(in the rows, 128 means zero)
Y: rows in a few groups, each row roughly a mix of its group's directions:
Y (109 x 10):
144	166	81	121	148	142	111	122	154	134
144	92	138	163	100	90	144	136	116	132
143	103	152	138	76	145	133	116	131	97
104	100	162	143	121	151	138	101	91	139
148	171	142	126	116	141	139	121	170	98
135	92	145	151	110	80	126	140	145	108
157	145	92	107	144	109	122	159	148	155
136	150	141	129	154	137	118	145	72	152
127	123	154	98	117	154	117	122	76	146
120	82	172	118	103	119	135	138	106	137
134	173	89	144	152	135	122	114	155	115
125	122	99	111	136	88	131	145	170	155
101	114	90	149	149	97	134	131	164	124
139	150	86	118	141	90	124	145	162	135
110	138	147	147	118	183	116	108	127	99
150	161	162	124	116	141	144	113	161	96
98	109	158	155	117	155	143	103	127	95
160	161	107	101	139	115	107	158	125	155
138	149	87	134	142	91	131	142	167	130
138	130	95	120	136	95	114	157	172	113
138	95	177	140	112	105	133	119	157	117
134	156	138	149	114	138	150	118	170	88
140	129	85	111	145	104	107	148	109	163
120	116	168	115	114	163	120	125	84	143
115	102	161	164	118	144	149	113	93	120
136	164	75	145	150	130	121	127	151	122
131	114	159	106	120	151	112	124	79	154
135	152	133	144	117	130	143	125	180	88
142	157	92	111	158	113	113	157	148	150
130	107	169	103	108	155	122	126	89	137
132	148	94	143	138	104	135	133	181	112
152	139	99	96	123	120	137	170	118	161
110	110	173	163	123	129	138	103	127	97
170	151	131	94	121	135	109	134	96	155
94	79	147	135	127	124	136	110	155	148
99	107	165	142	118	159	141	101	99	129
141	142	87	136	140	91	129	144	170	131
144	131	115	167	125	150	87	154	110	107
109	132	112	120	121	122	126	114	192	106
148	127	120	112	112	93	146	148	180	129
177	127	125	145	107	98	140	124	141	93
171	123	125	119	82	165	132	127	140	125
121	140	155	131	127	164	107	97	95	98
142	146	138	122	108	129	128	137	175	81
98	92	150	141	112	132	119	139	164	96
148	135	128	131	79	131	129	123	179	119
152	146	113	100	146	93	119	156	113	160
133	126	158	109	113	161	120	118	78	146
142	163	112	123	135	178	117	121	94	123
144	103	172	160	109	140	143	112	101	123
129	150	94	85	153	114	107	139	130	155
132	130	151	96	122	154	111	120	82	158
87	115	117	141	144	92	133	112	168	128
132	140	142	149	116	126	151	110	171	84
101	99	153	149	120	158	144	104	119	95
114	71	160	134	113	122	115	111	148	132
136	147	133	106	151	124	151	127	96	179
140	103	109	128	140	80	149	137	113	164
141	170	79	133	150	129	117	125	152	122
130	139	83	137	144	96	128	144	169	119
93	101	150	152	128	128	169	98	133	125
110	114	145	170	132	98	145	114	159	103
142	165	77	139	148	126	119	127	156	123
102	118	149	149	121	170	138	108	141	90
123	120	117	148	121	109	133	140	180	87
125	170	87	154	148	111	143	138	128	108
106	114	150	124	102	139	142	101	164	90
118	133	138	95	131	152	120	111	79	159
146	106	166	148	104	114	156	154	104	117
160	155	107	113	137	106	119	153	117	171
144	149	86	120	139	93	136	154	157	143
161	163	116	107	144	132	118	157	111	163
150	100	155	151	83	146	143	126	109	115
126	116	93	108	130	94	113	135	174	109
133	106	134	143	126	115	138	115	70	160
99	111	154	152	115	158	145	103	141	95
145	124	133	110	107	92	124	167	87	119
128	173	110	91	144	139	104	132	159	133
130	86	176	129	103	125	144	141	107	134
92	110	161	115	120	167	120	129	97	137
152	150	137	99	136	114	100	156	87	136
142	149	121	111	142	146	79	153	99	111
136	143	84	141	143	95	131	136	169	122
101	97	153	151	111	146	146	99	127	97
123	89	172	111	106	147	129	127	100	142
160	157	166	128	111	159	144	127	101	121
127	111	156	111	116	151	118	118	73	148
132	131	157	117	127	155	127	110	78	160
117	170	132	99	143	169	113	126	149	114
141	172	119	126	129	126	141	125	178	100
111	117	158	141	140	149	138	103	91	166
122	128	127	146	119	121	135	147	181	85
123	111	171	134	116	171	134	113	94	124
148	173	131	113	141	134	117	145	101	168
112	112	154	145	97	159	143	101	145	97
140	160	94	112	157	111	112	149	139	161
120	111	113	158	122	108	142	148	165	86
106	96	133	115	126	79	134	135	160	147
147	125	132	142	148	132	131	153	70	153
120	112	164	105	115	163	115	115	87	133
134	140	161	152	109	142	149	101	158	94
145	145	89	126	160	136	96	166	132	126
115	119	154	140	94	102	162	102	157	133
123	146	90	141	148	97	128	125	175	126
82	108	129	142	138	121	137	127	170	99
126	150	139	142	117	135	149	119	176	86
145	167	77	137	149	134	120	130	152	127
130	136	146	143	105	138	141	136	167	77
125	79	163	112	113	135	109	109	150	144
which group is each row in? (one row of each group first):
127	132	114	116	145	123	121	107	192	148
G
127	119	93	116	125	95	125	129	183	120
V
113	119	125	120	123	149	121	100	75	162
M

131	148	119	110	121	168	94	131	154	91
V
147	152	113	113	127	141	146	145	185	138
V
132	112	162	114	119	151	117	119	78	153
M
108	100	134	131	130	81	137	127	173	137
G
110	91	103	121	142	110	107	134	96	164
M
134	157	109	107	164	102	108	157	118	152
V
108	151	135	184	142	142	121	144	152	115
V
172	141	170	114	111	142	122	105	108	138
M
116	111	93	124	155	96	103	134	150	161
M
